In the rows, 128 means zero.
One turn moves each row of this set onto another row. After a few examples, where does it send each row asked below?
Z_709: [116 121 108 143 121 152 154 162  90 144 134 143 130 127 142]
Z_965: [118 122 113 142 125 153 154 165  89 146 129 136 121 127 140]
Z_247: [118  83 137  94 129 128 135 140 110 157 135 116 167 106 143]
Z_550: [144  78 134 100 133 116 151 152 130 153 130 121 151 111 169]
Z_190: [107 117 120 127 130 156 151 169  80 155 129 125 129 123 135]
Z_614: [144  93 118 120 121 101 155 170 121 145 128 131 139 121 174]
Z_697: [121 121 114 137 126 163 159 160  93 144 129 134 117 127 143]
Z_173: [125  82 145  91 130 140 140 137 116 153 137 111 158 107 148]
Z_150: [121 120 110 136 124 166 161 154  97 141 134 139 125 127 145]
Z_759: [104 117 114 130 125 151 151 165  80 153 137 135 143 122 136]
Z_390: [146  91 114 115 120 112 161 159 129 140 135 135 146 122 177]
Z_850: [138 118  97 132 113 148 168 154 116 135 139 143 127 122 158]
Z_896: [121  84 146  93 135 129 133 148 107 161 125 105 147 106 140]
Z_940: [111 116 122 121 132 170 159 161  87 151 131 123 125 123 138]
Z_986: [123  85 151  97 132 127 132 151 107 159 127 105 149 107 143]
Z_105: [151  90 119 109 124 125 167 156 134 139 131 128 135 122 179]
Z_240: [126  83 151  92 133 139 138 144 113 156 130 104 148 107 146]
Z_840: [139 120 108 135 120 139 161 170 107 143 123 128 104 122 153]
Z_399: [118  84 141  97 131 121 130 149 105 161 129 112 158 106 140]
Z_513: [133 119  95 139 110 130 160 163 107 139 137 146 132 122 155]
Z_130: [144  79 138 101 136 112 149 159 127 156 125 116 143 111 167]
Z_680: [145  78 137  99 136 118 151 154 130 154 127 117 145 111 169]
Z_633: [142  78 133 102 132 110 148 155 127 154 130 123 154 111 168]
Z_145: [142 118 105 129 119 153 169 158 115 137 130 132 110 122 157]
Z_961: [118 120 107 139 121 160 159 155  95 141 137 143 133 127 144]
Z_139: [141  79 136 103 133 107 146 160 125 156 127 120 148 111 167]
Z_196: [120  83 142  96 126 129 136 141 112 154 139 116 167 107 146]
Z_876: [112 123  93 120 111 135 129 140 116 150 122 134 127 105 140]
Z_293: [122  82 140  90 132 139 139 136 116 155 135 112 160 107 145]
Z_639: [106 115 110 125 124 162 157 154  87 148 143 138 148 123 139]
Z_16: [113 124  98 120 114 135 127 145 114 153 115 128 117 105 138]
Z_573: [148  93 125 117 126 107 156 173 122 147 120 122 124 122 172]
Z_527: [134 121 103 141 114 126 156 174 102 144 128 137 117 122 151]
Z_328: [114 122  93 115 112 145 133 133 122 147 124 134 127 106 143]
Z_224: [118 122  97 112 115 151 136 134 123 148 120 128 117 105 143]
Z_663: [119  85 145  99 127 121 130 149 107 158 133 112 161 107 144]
Z_299: [124  83 145  89 136 140 139 141 114 158 128 105 149 107 143]
Z_517: [117 123 100 115 117 145 132 141 118 151 115 124 110 106 140]
Z_153: [111 115 116 119 129 174 162 152  92 147 139 131 137 123 141]
Z_212: [152  93 126 110 128 122 164 163 130 143 123 120 121 122 176]

Z_196 turns into Z_663
Z_639 turns into Z_759
Z_876 turns into Z_16
And these:
Z_130 turns into Z_680
Z_299 turns into Z_293
Z_573 turns into Z_212
Z_150 turns into Z_961
Z_513 turns into Z_527

One turn moves each row of this set onto another row. After a few examples, where does it send each row asked below?
Z_263: [126 111 142 130 107 111 101 131 128 137  85 143 121]
Z_808: [133 140 127 145 124 124 101 124 136 152 106 113 140]
Z_593: [150 136 133  91 132 104 107 124 157 117 111 130 129]
Z_733: [145 135 136 120 118 107  87 129 149 139 111 122 134]
Z_13: [123 106 112 107 123 127 137 136 138 122 103 153 106]
Z_122: [142 140 135 111 116 107  91 128 145 140 111 118 136]
Z_745: [150 132 132  95 133 107  96 118 159 116 101 133 125]
Z_584: [150 123 118  98 156 119 131 121 154 110 105 140 127]
Z_319: [117 123 142 156 118 120 119 120 131 135  79 140 125]
Z_262: [105 131 123 148 113 129 138 123 148 127 108 135 114]
Z_232: [108 117 109 125 119 134 147 126 141 122 110 139 110]
Z_537: [128 137 107 141 145 141 124 111 127 140  89 116 136]
Z_651: [149 127 117  95 156 120 123 114 154 109  93 139 123]
Z_382: [139 141 134 117 117 111  83 119 149 136 103 118 132]
Z_944: [115 134 139 152 110 116 120 130 153 132  99 144 113]
Z_949: [141 137 111 123 164 132 147 116 138 124  92 132 134]
Z_477: [110 125 132 151 129 126 142 109 139 117  86 138 123]
Z_862: [137 130 105 119 163 138 138 109 137 121  87 131 129]
Z_845: [128 142 121 139 123 128  97 115 133 148  97 109 137]
Z_486: [134 143 125 137 123 123 103 127 128 154 101 112 141]
Z_927: [139 128 107 123 162 137 145 116 140 123  99 131 132]
Z_781: [129 124 142 135 112 109 110 141 149 133  92 159 109]
Z_918: [130 136 111 148 146 138 130 118 131 143 100 117 139]
Z_997: [149 133 121  97 156 117 134 118 154 109 101 136 129]
Z_871: [132 141 113 142 146 136 131 121 124 146  93 119 140]
Z_182: [120 104 125  98 117 118 131 117 142 105 103 140 114]
Z_110: [153 126 132  95 135 105 102 127 159 119 110 135 127]
Z_866: [133 109 129 112 119 114 119 144 142 127  95 162 105]
Z_980: [112 114 124 123 128 126 148 107 144 103  98 137 117]
Z_851: [128 102 134 102 107 111 107 128 133 121  96 144 116]

Z_781 turns into Z_944
Z_745 turns into Z_382
Z_997 turns into Z_593
And these:
Z_918 turns into Z_927
Z_182 turns into Z_851

One turn moves each row of this set onto another row. After a few examples, where does it send each row asked below?
Z_692: [156 128 146 135 124 155 131 137 116 153 104 152 109 129 120 123 147 137
 117 117 115 133 131 135  95 100  96 121 160 143 137 123]
Z_885: [137 115 142 145 141 154 122 123 135 123 127 139 121 109 142 117 131 126
 116 141 116 141 111 113 108 154 141 135 160 160 146 118]
Z_91: [149 111 112 147 147 152 135 137 102 138 117 143 126 127 113  99 129 111
 157 131 107 121 124 132  89 151 119 137 116 163 127 121]
Z_181: [140 109 107 152 145 155 130 149 104 129 106 146 120 129 126 110 128 109
 160 129 109 128 132 129  86 147 121 137 120 163 118 121]
Z_476: [147 125 134 152 143 149 145 116 108 100 127 141 144 166 121 140 140 126
 110 132 120 124 146 131  94 118 115 129 169 156 160 110]
Z_83: [150 133 134 124 129 163 120 138 119  90 103 140 101 133 126 144 129 129
 133 147 126 158 146 111  92 130 100 137 164 150 125 121]
Z_444: [146 133 119 131 148 150 123 121  92 109 137 127 113 158 130 131 110  99
 116 143 118 122 136 132  81 125 129 115 119 132 128 140]
Z_204: [118 115 116 134 137 146 143 145 120 106 105 149 106 155 112 129 124 114
 135 105 101 152 113 157 101 135 128 132 132 130 102 125]
Z_280: [144 112 142 145 147 139 128 129 133 122 132 145 131 101 135 117 121 117
 115 149 114 135 118 127 110 158 139 115 156 160 135 117]
Z_772: [155 133 133 147 109 147 129 132 143 109 108 133 126 127 116 127 128 112
 134 145 133 137 121 125  94 126  99 137 153 135 154 163]
Z_569: [137 117 133 142 152 134 148 121 101  92 131 142 145 165 114 131 138 110
 116 128 128 129 138 136 101 114 123 124 172 147 148 111]
Z_976: [162 118 107 142 119 163 125 125 100 110 148 144 128 129 114 124 108 113
 125 117 122 127 127 145 125  95 114 119 131 141 113 143]
Z_790: [138 127 142 130 112 135 128 118 123 117 142 114 128 128 115 104 120 156
 107 129 114 125 107 129 131 117 113 131 153 144 151 128]
Z_737: [113 124 130 142 122 132 140 126 118 107 100 128 118 149 119 124 137 171
 125 124  96 129 128 150  96 137 115 122 163 159 141 104]
Z_302: [165  94 124 115 123 134 155 115 129 116 111 127 123 138 108 142 104 119
 140 150 109 124 114 143 105 132 107 114 130 145  97 135]
Z_439: [159 131 129 159 119 153 120 127 127 137  97 125 101 112 116 136 101 149
 123 139 103 145 123 143  93 124 101 141 140 161 147 134]
Z_763: [157 119 102 138 126 163 126 120 100 107 145 145 126 126 103 121 113 132
 130 110 116 122 130 145 125  96 114 122 131 147 104 133]
Z_404: [115 121 119 144 140 128 140 123 106 107 108 132 115 139 118 118 131 170
 125 123 100 132 130 151  97 125 128 115 160 162 121  96]
Z_472: [160 106 122 148 134 141 140 111 156 102 115 125 135 145 121 163 119 140
 128 132 126 135 116 115 109 127 134 147 164 146 133 110]
Z_787: [128 111 114 135 125 139 142 148 125 118 101 137  99 151 119 130 113 121
 138 112  97 153 109 153 101 137 123 131 125 127  99 120]
Z_823: [152 110 113 147 143 126 132 117 144  94 119 115 134 144 117 160 103 132
 136 137 128 132 117 122 106 136 143 138 155 142 131 109]
Z_774: [147 125 132 141 125 121 141 121 123 127 144 118 136 130 105  92 115 153
 114 126 115 124 103 137 126 117 122 129 142 142 145 121]
Z_259: [147 130 119 135 141 155 129 125  85 120 134 134 111 151 139 114 118 100
 121 143 115 122 141 130  78 125 120 105 124 136 126 136]
Z_171: [157 134 117 132 116 165 135 117 109 119 105 128  99 162 110 128 126 145
 145 116 137 152 113 129  88 107 113 138 166 137 147 119]
Z_605: [166  94 117 122 116 140 161 119 122 110 112 123 124 148 106 135  99 122
 147 141 114 128 118 140 110 117  98 121 133 143  98 134]

Z_259 turns into Z_605
Z_472 turns into Z_885
Z_569 turns into Z_823
And these:
Z_171 turns into Z_83
Z_444 turns into Z_302

One turn moves each row of this set onto another row. After a few examples, where does it send each row asked below?
Z_703: [149 118 139 123 145 123 113 110 123 127 128 124 114 164 128 150 122 131
 140 139 125 119 128 134 143 130 144 129 126 119 124 123 120]
Z_375: [111 128 149 111 138 137 114 150 147 118 152 141 114 164 127 115 129 136
 103 134 129 136 148 128 131 114 123  94  81  99 117 139 107]
Z_554: [127 131 146 110 141 110 115 139 135 130 128 174 147 127 132 129 143 166
 106 125 141 129 113 103 120 119 114 115 130 133 128 162  99]
Z_853: [128 122 130 120 136 111 106 130 134 150  99 154 119 138 147 118 125 128
 112 128 140 111 130 138 138 142  92  99 122 127 108 165  92]
Z_933: [117 152 121 124 126 144 136 128 118 134 143 152 132 119 109 119 132 136
 107 132 137 148 153 135 136 151 128 150 147 114 115 148 119]
Z_243: [112 130 103 114 127 137 125 118 129 134 121 154 129 140 127 133 142 135
 135 119 145 131  87 143 109 121 131 105 102 113 133 121 103]
Z_3: [128 122 134 113 132 134 101 162 142 117 137 125 132 118 126 108 140 134
 122 120 150 113 143 130 102 128  95 119 121 111 102 130 131]
Z_880: [119 137 120 105 150 141 108 144 167 137 143 141 106 145 137 124 149 152
 105 144 108 140 133 123  99 131 127  97 113 116 125 148 110]
Z_350: [103 127 127 153 139 127 124 122 138 143 125 146 145 161 148 125 157 156
 124 150 114 122 136 157 134 119 102 108 123 119 138 138  96]
Z_669: [113 115 112 113 134 138 108 101 153 118 122 148 132 158 133 129 153 115
 129 115 166 126 130 140 134 141 108 107  98 114 112 162 102]
Z_209: [127 140 119 103 154 143 130 129 165 142 140 147 116 144 118 117 155 132
 120 145 124 148 122 147  96 128 111  94 106 112 127 132 106]
Z_358: [125 139 144 139 136 108 139 132 127 151 144 146 124 155 105 151 134 134
 131 133 149 142 141 143 127 142 133 147 121 120  97 145 104]
Z_641: [127 120 137 114 147 141 113 142 167 107 153 161 149 146 137 115 148 136
 105 131 118 154 129 126 123 127 127 117 122 123 131 158  81]
Z_289: [107 150 120 127 151 147 128 129 112 133 148 144 124 122 109 132 149 129
 110 141 142 138 150 119 126 143 137 147 144 108 107 149 117]
Z_526: [ 97 130 135 133 118 117 113 134 139 127 137 136 159 157 132 144 148 170
 106 118 117 127 142 151 122 124 108 110 132 108 138 141 107]
Z_281: [111 128 135 118 145 141 129 151 130 126 159 162 135 150 114 114 132 133
 106 143 124 150 136 141 120 100 116 103  88 106 131 143  98]
Z_347: [123 128 135 114 162 160 106 120 122 125 133 133 125 133 126 134 132 138
 132 143 140 134 144 104 156 127 126 149 128 102 136 144 122]
Z_195: [103 122 107 101 111 118  99 137 112 123 123 145 140 116 131 101 132 127
 109 121 128 134 117 143 128 144 124 108 118 115 123 153 131]
Z_324: [128 126 113 121 149 145 106 133 123 126 124 142 113 146 121 152 139 143
 128 133 135 138 145 135 154 162 140 150 110 129 109 143 107]
Z_213: [145 140 137 115 152 145 107 136 114 125 136 137 127 127 126 130 128 142
 123 145 126 127 134 103 148 123 125 148 144 114 138 135 129]
Z_442: [106 135 136 114 118 124 104 150 150 115 143 119 157 134 134 122 141 153
 113 102 133 131 145 138 106 134 111 115 136 109 119 130 129]
Z_510: [105 154 112 137 134 100 131 133 129 128 138 146 145 150 143 112 155 114
 131 107 131 127 129 138 146 122 104  96 138 108 117 151 115]
Z_847: [133  97 137 119 142 145 115 138 130 113 122 145 122 121 132  92 142 127
 125 144 149 108 140 146 120 130  97 116 109 122 103 129 110]
Z_360: [136 129 121 120 146 136 105 127 122 131 128 140 113 147 127 132 131 136
 118 142 131 132 166 136 157 160 126 143 120 136 103 157 124]
Z_82: [125 130 162 115 145 126 143 102 129 135 142 140 136 134 110 135 133 137
 129 136 147 143 131 121 118 127 135 142 153 101 123 140 113]
Z_742: [124 108 125 146 148 140 125 127 126 122 119 153 129 140 147 104 158 134
 127 158 124 109 124 156 130 126 112 110 118 131 119 123  91]
Z_287: [100 151 124 134 125 125 132 143 136 153 136 169 151 136 136 102 128 142
 130 123 151 152 118 132 133 117 112 122  99 125 122 148 103]
Z_752: [138 126 142 111 143 136 116 139 174 101 147 149 135 159 123 122 157 117
 110 124 137 139 125 134 124 138 121 106 107 115 117 136  80]
Z_950: [137 134 144 125 126 128 138 110 128 141 140 141 131 137 102 147 126 134
 130 131 141 130 121 129 124 117 122 142 150  92 140 133 111]
Z_920: [125 142 124 146 125 120 136 114 137 149 141 136 123 162 115 139 130 116
 134 131 142 138 150 155 136 149 131 140 127 116 101 144 110]
Z_646: [117 130 131 116 137 106 134 115 111 126 110 150 121 146 147 121 130 134
 116 113 123 114 117 146 137 125 121  76 135 114 119 131 102]
Z_188: [136 128 145 121 148 126 122 118 135 144 126 127 118 158 131 146 121 144
 157 136 134 144 125 133 142 136 143 139 114 120 122 120 120]
Z_233: [126 132 128 126 130 117  88 154 126 136 118 135 141 127 156 101 121 110
 125 132 134 117 105 118 137 126 115 113 119 122 121 144 111]
Z_957: [115 136 130 124 154 124  97 132 125 113 139 132 128 159 144 131 151 117
 120 129 150 106 130 102 132 108 125  93 104 111 107 147 125]
Z_321: [102 143 132 102 150 122 114 120 130 126 128 148 127 133 150 107 146 153
 102 130 133 134 144 115 119 141 137  89 125 136  99 156 133]
Z_269: [118 123 114 105 124 104 107 126 132 128 129 149 143 131 120 127 155 133
 125 114 135 122 117 130 132 122  88 108 135  97 143 170 127]

Z_646 turns into Z_510
Z_442 turns into Z_3
And these:
Z_188 turns into Z_358
Z_554 turns into Z_321
Z_950 turns into Z_933
Z_752 turns into Z_209

One turn moves each row of this set onto another row. After a few examples, where does it send each row asked below?
Z_735: [152 102 139 128 119 142 154 139 154 112 127 112 132]
Z_149: [112 116 104 146 111 128 144 138 124 117 143 132 124]
Z_180: [133 124 101 153 120 131 125 123 122 123 126 147 123]
Z_380: [126 115 134 135 148 142 146 125 161  93 122 130 152]
Z_566: [132 106 109 117 149 139 129 120 156 118 138 103 129]
Z_133: [102 118 134 128 142 114 114 134 134 123 118 131 147]
Z_632: [136 102 150 117 114 128 123 119 140 115 168 119 134]
Z_194: [135 110 122 140 120 126 135  81 143 133 153 146 135]
Z_503: [122 108 110 140 126 149 154  98 156 115 127 114 148]
Z_805: [124 118 132 137 137 144 118  95 171 107 146 125 128]
Z_966: [125  98 129 144 120 108 125 112 146 148 108 132 140]
Z_597: [121 121 135 147 116 123 146 129 124 119 157 122 110]
Z_238: [110  91 113 147 127 107 137 126 147 126 144 137 154]
Z_756: [121 106 122 136 153 151 140 117 143  97 120 139 152]
Z_152: [156 123 118 138 141 132 131 129 116 120 139 144 128]
Z_100: [124 116 111 145 120 159 151 103 151 120 135 116 147]
Z_601: [137 108 141 145 134 118 112 134 154 119 117 118 110]
Z_748: [147 101 136 133 117 149 150 136 148 101 128 112 123]
Z_241: [107 100 130 113 107 134 131 120 133 142 132 122 154]
Z_286: [130 101 145 110 107 141 125 105 146 119 159 129 126]
Z_937: [128  99 138 133 118 144 132  85 129 116 127 113 117]
Z_932: [101 106 129 125 135 117 106 131 139 120 121 128 151]
Z_23: [131 113 131 143 115 110 114 114 140  95 113 150 136]
Z_992: [150  95 146 138 132 113 147 127 148 112 111 144 137]
Z_604: [136 121 118 135 155 131 133 123 112 110 143 115 138]
Z_222: [141 110 147 142 122 120 108 127 153 123 111 119 118]
Z_717: [126 116 126 144 111 112 135 113 151 147 108 131 124]
Z_875: [120 101 145 111 128 121 135 121 132 122 154 156 148]
Z_427: [148  93 129 130 132 122 158 130 147 118 120 152 125]
Z_66: [104 111 126 119 101 124 132 123 133 125 129 106 150]
Z_218: [130 111 134 140 122 131 137  78 148 127 145 151 131]
Z_457: [122 128 133 151 138 125 130 109 118 114 146 108 118]
Z_765: [146 137 143 120 134 138 130 141 152 115 128 139 136]
Z_369: [130 119 142 148 144 145 108  97 154 115 147 132 134]
Z_580: [121 108 154 140 116 140 156 117 132 144 147 136 142]
Z_844: [123 104 140 112 126 113 136 115 120 119 147 155 148]

Z_717 turns into Z_427
Z_133 turns into Z_601
Z_932 turns into Z_222
And these:
Z_23 turns into Z_765
Z_241 turns into Z_966
Z_152 turns into Z_604

